[[ 25  -4   6   6 -13 -11 -34  17]
 [ -8   6 -18   1   3   6 -41  -4]
 [ 43   1  22  11 -10   9 -16  -5]
 [  5  -2 -11  -1 -34  12  23  -7]]
->
[[ 43   1  22  11 -10   9 -16  -5]
 [ 25  -4   6   6 -13 -11 -34  17]
 [  5  -2 -11  -1 -34  12  23  -7]
 [ -8   6 -18   1   3   6 -41  -4]]

[[ -5  -1 -14  31]
 [-11   8  -3  34]
 [  7  11  -1   5]
 [-23  32   9   9]]
->
[[-23  32   9   9]
 [  7  11  -1   5]
 [-11   8  -3  34]
 [ -5  -1 -14  31]]

[[-26 -39 -39 -39 -33  -6 -31 -40 -29 -39   0]
 [-13 -22 -23 -22 -18 -28 -16 -24 -15 -22   0]
 [ 16  32  33  32  23 -22  20  35  19  32   0]
 [ 16  30  30  29  20 -45  19  30  17  29   0]
 [-16 -26 -26 -26 -21 -26 -19 -27 -18 -26   0]]
->
[[ 16  32  33  32  23 -22  20  35  19  32   0]
 [ 16  30  30  29  20 -45  19  30  17  29   0]
 [-13 -22 -23 -22 -18 -28 -16 -24 -15 -22   0]
 [-16 -26 -26 -26 -21 -26 -19 -27 -18 -26   0]
 [-26 -39 -39 -39 -33  -6 -31 -40 -29 -39   0]]

[[ 29 -14 -19   3]
 [ 18 -16  15 -24]
 [-18 -12  38  -7]]
->
[[-18 -12  38  -7]
 [ 18 -16  15 -24]
 [ 29 -14 -19   3]]

[[ -9  -6 -15  12  39  -4  15  12 -19  40 -23  16  10]
 [  8 -10 -21  14   8   2   2   9  10  10  -6  11  -2]
 [ -6  16  24   1  -4  -3  -2  -9   9 -14   3 -15   5]
 [  3 -20 -32  13  23  -5   7  14 -13  31 -17  23  -4]]
->
[[ -6  16  24   1  -4  -3  -2  -9   9 -14   3 -15   5]
 [ -9  -6 -15  12  39  -4  15  12 -19  40 -23  16  10]
 [  8 -10 -21  14   8   2   2   9  10  10  -6  11  -2]
 [  3 -20 -32  13  23  -5   7  14 -13  31 -17  23  -4]]

[[ -3 -11 -37 -32 -33   5 -14   8  28 -18  -9]
 [ -7   1  25  22  23 -12   5 -18 -34   8   0]]
->
[[ -7   1  25  22  23 -12   5 -18 -34   8   0]
 [ -3 -11 -37 -32 -33   5 -14   8  28 -18  -9]]
---
[[-26   1  26 -32 -24]
 [  0   0   0   0   0]
 [-27   1  27 -32 -24]
 [ 16  -1 -19  23  20]
 [-27 -30 -27  32 -34]]
->
[[-27   1  27 -32 -24]
 [-26   1  26 -32 -24]
 [  0   0   0   0   0]
 [ 16  -1 -19  23  20]
 [-27 -30 -27  32 -34]]

[[  0 -11 -18 -12 -13]
 [  1   3  -7  25   1]
 [ -1  -9  -6 -27  -9]
 [  0 -15 -24 -20 -18]
 [  1  -7 -20   9 -10]
 [  1   9   3  34   8]
 [  0  -2   1  -9  -1]]
->
[[  1   9   3  34   8]
 [  0  -2   1  -9  -1]
 [ -1  -9  -6 -27  -9]
 [  1   3  -7  25   1]
 [  0 -11 -18 -12 -13]
 [  1  -7 -20   9 -10]
 [  0 -15 -24 -20 -18]]

[[ -9  19  29   4]
 [  5   3 -20  27]
 [ 13  -3  -7 -34]
 [ -1 -30 -13  17]
 [ -3 -10 -22  25]
 [ 11  12 -19  27]
 [-21  16  24  -4]
 [ -2 -14 -21  22]
 [  9  12 -18  24]
 [ 16 -26   3 -14]
 [ -8   7  -6 -32]]
->
[[ -9  19  29   4]
 [-21  16  24  -4]
 [ 16 -26   3 -14]
 [ -8   7  -6 -32]
 [ 13  -3  -7 -34]
 [ -1 -30 -13  17]
 [  9  12 -18  24]
 [ 11  12 -19  27]
 [  5   3 -20  27]
 [ -2 -14 -21  22]
 [ -3 -10 -22  25]]

[[ 10  12 -22]
 [ 14  19 -30]
 [ 26 -14 -43]
 [ 40  18  38]
 [ 28  32  17]]
->
[[ 40  18  38]
 [ 28  32  17]
 [ 10  12 -22]
 [ 14  19 -30]
 [ 26 -14 -43]]

[[ -2 -25 -16 -29  -8  21]
 [  3 -19 -28 -22 -13  20]
 [ -6 -16 -11  10  22  34]
 [-25 -11 -13  15  22  24]
 [-23  20  -5  24   1 -24]
 [-25   6 -32   2 -18 -16]
 [-40   5  14   8  13 -14]
 [ 20  18  -1  -4 -25 -29]]
->
[[-40   5  14   8  13 -14]
 [ 20  18  -1  -4 -25 -29]
 [-23  20  -5  24   1 -24]
 [ -6 -16 -11  10  22  34]
 [-25 -11 -13  15  22  24]
 [ -2 -25 -16 -29  -8  21]
 [  3 -19 -28 -22 -13  20]
 [-25   6 -32   2 -18 -16]]

[[-24   1 -12   3   1  -3 -11 -19  -4   3  16 -12  -7  -4   7]
 [ 14  11 -20   6 -36  -1 -14   4  13 -14   2   1  -6   9   1]
 [ -6  -8   8   1   5  11  -2   7  23  29   4  -7  10  -3   6]]
->
[[ -6  -8   8   1   5  11  -2   7  23  29   4  -7  10  -3   6]
 [-24   1 -12   3   1  -3 -11 -19  -4   3  16 -12  -7  -4   7]
 [ 14  11 -20   6 -36  -1 -14   4  13 -14   2   1  -6   9   1]]

[[-17 -12 -40   6 -23  23  13  16  26 -12 -17]
 [  2 -17  -4  -7 -37   8  -1 -40  24   2   0]
 [  5  -7  20  -7  -4  -9 -11 -38  -4  -6  32]
 [ -4 -12 -12   3 -37  -4  -6 -22   8  -5 -15]]
->
[[  5  -7  20  -7  -4  -9 -11 -38  -4  -6  32]
 [  2 -17  -4  -7 -37   8  -1 -40  24   2   0]
 [ -4 -12 -12   3 -37  -4  -6 -22   8  -5 -15]
 [-17 -12 -40   6 -23  23  13  16  26 -12 -17]]

[[-25   9   7   8   0  -9  15  13   9  10   8   7   7  13   9 -27]
 [-13 -11 -11  -9  13   8  -3  10  12  12  12 -11 -11   9  -6 -14]
 [ 26  -4   1  -5  29  37 -26 -35 -33 -35   7   4   2 -34 -12  27]]
->
[[-25   9   7   8   0  -9  15  13   9  10   8   7   7  13   9 -27]
 [ 26  -4   1  -5  29  37 -26 -35 -33 -35   7   4   2 -34 -12  27]
 [-13 -11 -11  -9  13   8  -3  10  12  12  12 -11 -11   9  -6 -14]]
